In the data rows, 128 means zero.
Here are some points, each followed by its number:
[122 128 134 160 130 136  91 190  97 117  36  97] 0
[ 30 122  82 200 141 138 175 120 116 151 143 110] 1
[110 119 143 151 125 133 132 132 140 138 121 133] 2
[110 150 133 159 105 139 160 158 149  96 111 153] 3
[ 97 119 111 136 127  94 130 155 129 115 129 129] 4
[146 134 127 104 136 111 111 136 135 144  83 109] 5
[ 95 111 120 176 112  99 141 102 112 108 153 141] 6
[142  72 149  55 171 145  76  89  86 122 183  86] 7
[165 116 133  82 130  91  83 173 138  81 104 122] 8
[141 155 114 148 124 122 137 132 109 155 134 149] 9
[115 147 108 145 133 140 109 128 150 115  44 117] 10
[131 118 162  97 116 166 133 119 172 103  92 125] 11
[ 84 168 123 193 121 185 196 123 109 157 235 165] 12
[191 142 135 107 121 141 104 120 115  99 165 144] 13
[142 130 127 111 140 110 113 138 140 144  74 117] 14
[108 144 119 146 141 156 122 121 117 129 168 124] 15
[130 124  77 132 132 117 159 108 112 124 181 136] 16
New points follow, each followed by the numbers of its two nearest points above by angle, nearest first.
[ 83 140 127 202 112 109 150 146 137 129  78 136] 2 3
[125 106 137  99 132  87 112 147 115 149 130 127] 8 5
[ 77  72 113 111 171 136 114  98 112 116 140  78] 7 1
[104 137 119 171 122 118 146 136 125 142 147 136] 1 12
[125 144 110 132 123 124 137 108 138 126 109 120] 10 14
[142 140  90 127 126 119 146 104 135 125 133 138] 16 9
[108 139 106 148 129 131 126 119 140 124  78 115] 10 0
[ 93 113 115 172 115  99 140  99 108 105 154 144] 6 1
[135 118 161  96 119 166 134 116 174 104  97 122] 11 10
[154 138 133 126 112 120 135 134 123 104 164 150] 13 16
[ 77 122 153 172 111 208 159 150 132 124  58 126] 2 3
[153 118 136 121 132 100 104 123 130 153 154 129] 7 13
[140  61 133  66 161  91  93 134  93 116 161  92] 7 8
[135 154 108 147 111 117 130 147 140 113  82 138] 10 3
[121 129 113 141 127 122 157 104 117 135 123 119] 1 16
[100 102  93 122 145 120 140 104 126 117 153 106] 16 1
[ 92 128 144 176 125 132 144 143 133 147 122 132] 2 1
[109 131 122 173 124 115 145 136 127 138 134 137] 1 6
[ 97 126 145 177 120 131 144 139 133 142 121 133] 2 1
[174 100 118  95 116  73 109 164 121  65 139 136] 8 13
[126 140 129 123 129 181 168  90 141 114 191 139] 12 15
[101 132 111 169 121 119 150 137 129 137 143 138] 1 6
[193 140 126 110 123 131 103 131 114  96 162 140] 13 8
[ 97 163 116 203 118 159 164 122 122 181 107 127] 1 2
